Each path is a new rotation, seen through one point. The rows after it are directions, each followed by how far the rotation turns it, in deg/step (0 if it stays put).
Each turn is a multiple of 5 degrees from 10 to 175, or 0.
Each row of a path follows its step; steps can be skipped.

step 0: [  3   7 -11   3  13  -5  16   7  13   1  -6 -13 -11 -19 -24 -15 -12  28
  -7  26  -7 -12  -8   0  -4 -16 -19 -18  12   0  -5  22  13  10 -16  -9
  -7  -6   2  13  20 -36 -17 -10  10 -10  -7  30   3  -9]
step 7: [-12 -45   3  17  -3 -16   1   1  -9   3  20  15   6 -20  15   9  -4   6
   1  27 -10 -12   4   1   3  26 -19  11  -3  -3   1  12   2 -18 -22   9
  -2   0   2  28  -4 -19  10 -27   5  -1  -6   0 -25  -2]
step 12: [ -1  -6  11  -1   2 -10  28   2 -36  -9  20  -1 -13  28  21  -1  -6   2
  11  14 -30  -1   9 -12  13  19  -5  -7   2   8  20  21  12 -14 -12   9
  -1  -6  10  19  28  -6   8  -6  16   4  -8   3 -20   5]
step 19: [  3 -19   1   5  11  -9  -3  10 -24  16 -17  24  -4   9  -2  15 -11  21
 -12   3 -15  29 -22  11  -1  13  -4 -12  18  14  16   4 -31   5   8  -3
   4  10   4  12 -16   8  12  18  34  17   6   8  -2   6]
step 26: [ 12   1  13  -8  23  19  -6  18   5  19 -20   1  19  18   1 -13 -23   4
   1  28  10  10   3   1 -30  -3  -4 -24 -21  26 -18  -2  -4  -2   3 -18
 -29  -9   1  16  -7  11  -9  -6  -4   9   4   9 -13  -7]
step 28: [-12 -15 -28 -26  15  -7  14  13  -6   6  11 -27  -6  -1  12  -7  -3 -24
  -3   3   5  18   6 -16   3   5 -10  -7  10 -12  29  25   6  13  -4 -10
 -10 -12   6  34   8 -15  22  -7 -19   9  -1 -11  -6  -4]
step 36: [ -2  -9   5  13  14  -2  14 -11  13  -1  -2  -6  -3 -25 -22 -12 -17  -2
   6   2  -2 -12 -29  22 -12 -22 -10 -17   8   8  -6   4 -26  15  -7 -28
  -1   7 -10  16  13 -14  15 -19  10 -10 -15  34  -4 -15]
step 38: [  3 -13  11 -44  12  -6 -11  -3  -2  -7   1  10   0  -1  23  -6   0   4
   5   4  13   8  14 -21  18   2 -21  -7  26   4   3   0  -7 -22 -23  -3
  -8  15 -10  15  -6  15 -23 -30  -9 -21 -13  13   3 -12]
step 45: [-15 -11 -23  -3  -4  10  17   0 -16   8  -3  31 -17  20   6  -6   2  -8
 -16 -15   6  -7  20   7  11   5  -7   1  -7  -3  24  -6 -21  -2 -26   1
 -28  -2 -17  -2  16  -3  -8 -12  18  31 -17   1  21  -4]
Speeds:
[ -3   6  -7  -4   1   1   2   3   8   1  -2  -5   4  -2  -3  -3  -4   0
   0  -1  -6   0  -4  -2 -14  -5  -3   2   7   4  -4   0  -2  -4  -2  -6
   1  -7  -4   4   1  -1   1   0  -7  -6  -1  -1  -5   3] | 140
[ 9  2  2  4 -2  0  2  8  7 -1 -5  0 -1  0  8 -1 -2  1 -1  2  3 -9 -5  7
  7  0  3  7 -6  5  3  2 -5 -1 -9  2  7 -5  3  1 -2  0 -1 -1 -6  0  5 -5
 -1 -1] | 40
[ 5  6  1  3 -5 -5  3 -5 -3 -5  3  6  6  0 -9  1  0  2  2  4 -7 -3 -5  2
 -2  1 -6  4  2 -4  1  0  5  0 -7  5 -7 -2  4  4 -3  2 -1  3  8  1  6 -6
 -4  4] | 145
[ -3  -4   6   6   0  -1  -1  -2   5   1   1  -5   2   6   2  -2   2  -3
  -3   2  -4  -1   1  -9   1  -4  -3  -2 -12   6  -2 -11   2  -6  -3   2
   0  -2  -2  -2   7  -1  -3   1   6  -4   0  -1  -9  -2] | 80
[ 2 -4 -6 -1  2 -2 -2  2  5  3 -4 -1 -2 -1 -5  4 -2  2  5 -3 -1 -5 -4 -7
  1 -2  1 -6  4  4 -2  4 -1 -1 -8  7  5 14 -1 -4 -5  4  1  3  5 -6  4  5
  0 -3] | 20
[  4  -2   0  -1  -5   2  -3  -3   0   8   5   0  10  -3 -10   0  -3  -5
  -1   2   0  -7   3   2   7  -5  -1   0   3   0   4   0  -2  -5   7   1
   7   4   0   0   6  -3  -5   7  -6   4  -3  -2  -1   0] | 155
[ 8  0  1 -6 -6  5  3  2  1  1  0 -1 -2 -1  1  9  0 -5  4  3 -4  6 -1 -6
  0  0 -5  3 -7 -2 -1 10 -2  0  2  4 -1 -4 -4 -5  2 -2 -9 -7  2 -2  0  8
  1  7] | 85

step 0: [ -9 -24   1   3 -28   7 -17  -6 -16 -31  -8 -15   7  13   2   6 -11  10
  12 -24  -1   0  -5   1   7 -10  16  -8 -12 -12 -21   3  13 -29 -11   3
 -11   8 -12  -7  24 -16 -13  12  -1 -17 -22  -6   9  26]
step 7: [-25 -13  -4 -30   9   2  13   0   1  -4  15 -15   2  -3  -7   3   3  -6
   5  -1 -12  13   1 -20  33 -21  11  11  -9   8   1   9 -19 -11 -10  18
 -30 -10   1  -9  -4 -11 -27  25  -5  -4 -26  -2  19  12]
step 16: [ -6  -7  -8 -17   8  15 -11  10  21   5 -21  38  10 -13   8  24 -26 -10
   2 -17   2 -16  20   2  -2 -10   3  10 -10 -14  -3  21   2  -1   0  36
 -12   3 -14   3   5  13 -22   1  18 -15   2   2  -1 -17]
step 20: [  5  23 -11  25 -21  -1   9  19  -2   7 -21   6  -1   8   7   4 -23  23
   7  12 -17  15  18  13  15  -4 -22  -3 -12   9  11   6 -18  18   4 -22
  -1   2  14  -5   3 -12 -21  28 -26  -9   0   6  -7  16]
step 21: [-28 -13 -12   4  -9   5 -10  16  12   7  -2   7  -9   8  10   4  -8  -7
  27  16   9   7   8  -6 -10   2 -27  15  -4   7  -1 -21  14  20  -5   5
  18  30  22  -2 -16  20   8  26  28   5   9   0  -1  21]
step 22: [-26  12  -6  -9   7  17   2  -6  -4  23   0  -2  16  11 -17 -16 -12 -26
  31 -36  -8  11  18 -12   0  -2  -3  -2  -4   9 -11  -9 -18  -2   6  -5
   1   0   3 -23  -7   7   5 -12  17 -21 -31 -14  -3   8]
step 29: [-13 -10 -20  -8 -23   5   0  -8  -9  23   8  -8  13  23   0 -22 -23  -3
  -2   4 -19 -29  36  -1   6  24 -17 -12  12   6   5   3   4 -15 -13   5
  -4 -12  -7  -8   1  -1  -8 -16   2  -2 -13  15  14  26]
step 34: [ -9   6  -6  -9  32  19   2   7 -10   4   9  34  30  -3  -9  -8 -17 -10
  23  -8  -1  -5   0  21   5 -13  -2  19  -8  -8   7  -5 -22 -14  -7  22
 -14   0 -13 -20  14  25   1   1  10 -14 -11   5  18  -8]
step 41: [-25   1 -25 -11   7  19 -18  11  -3  16  -7  -7  16  14 -26  15  -6 -14
  -7  -2 -13 -35  12   7  13   7 -25  -3  14 -23   5  14 -16  -3  -8   9
  -7  14 -12   8   0  14  -9 -26  13   0  -8  -4  -8 -13]
Speeds:
[ 8  1 -1  6 -3 -2 -8  0 -5  0 -8 -1  3  3 -5 -2  9 -2  4  5  0  5 -3 -2
  6 -7  0  2 -2 -1  5  2 -8 -3 -3  6 -3  2 -2  0  2  1  1  5  4  6  0  1
 -4  9] | 55
[-3 -6 -6 -5  9 -1 -3  1 10  0 -6 -1  6  4 -7  1 -2 -4 -5  2  2  7 -3  1
 -4 -1  1  1 -2  4 -7  8  1  0  0 -4  6 -1  4  1  6 -7  2  1  1 -1  1  2
 -5  6] | 70
[-2  1  2 -1 10  4 -4 -7  2 -4  3  0 -7 -5  0 -1  5  0  5 -2 -5  8  3  5
  3  4 -1 -2  5 -6 -5 -2 -8  3  1 -3 -1 -3 -4 -5 -3 -1  2 -5  3  0  7  7
  5  7] | 90
[ 3 -5 -5  1 -8 -6 -6 -2 -2 -2 -4  1  4 -1  4 -9 -6  6 -5  0 -7 10  6  2
 -1  2 -3 -1  2  5  4 -6  6  5  1 -9 -1  4 -3  0 -1  0  3 -2  5  0 -2 -1
  3  3] | 40
[  1  -6  -4  -5  -8   5   1  -7   1   3  -4  -1   3   0   3   5   2  -1
  -4  -9  -2  -2   4 -11   5  -5  -2   2   7  -2   4   7  -5   4   6   1
   1  -2  -3  -5   2   0  -5  -5  -6  -5   1  -1   1   1] | 115
[ -1  -4   0  -6   6  -7   1   2  -6   1  -1 -10   3   0  -7   0  -6   4
  -1  -1   4   2  -4  -3   3   0  -6  -7  -1  -3   1  -9  -4  -2  -1   6
   4   0  -9  -8  -1  -2   0   1  -1  -5   3  -3  -1  -4] | 95
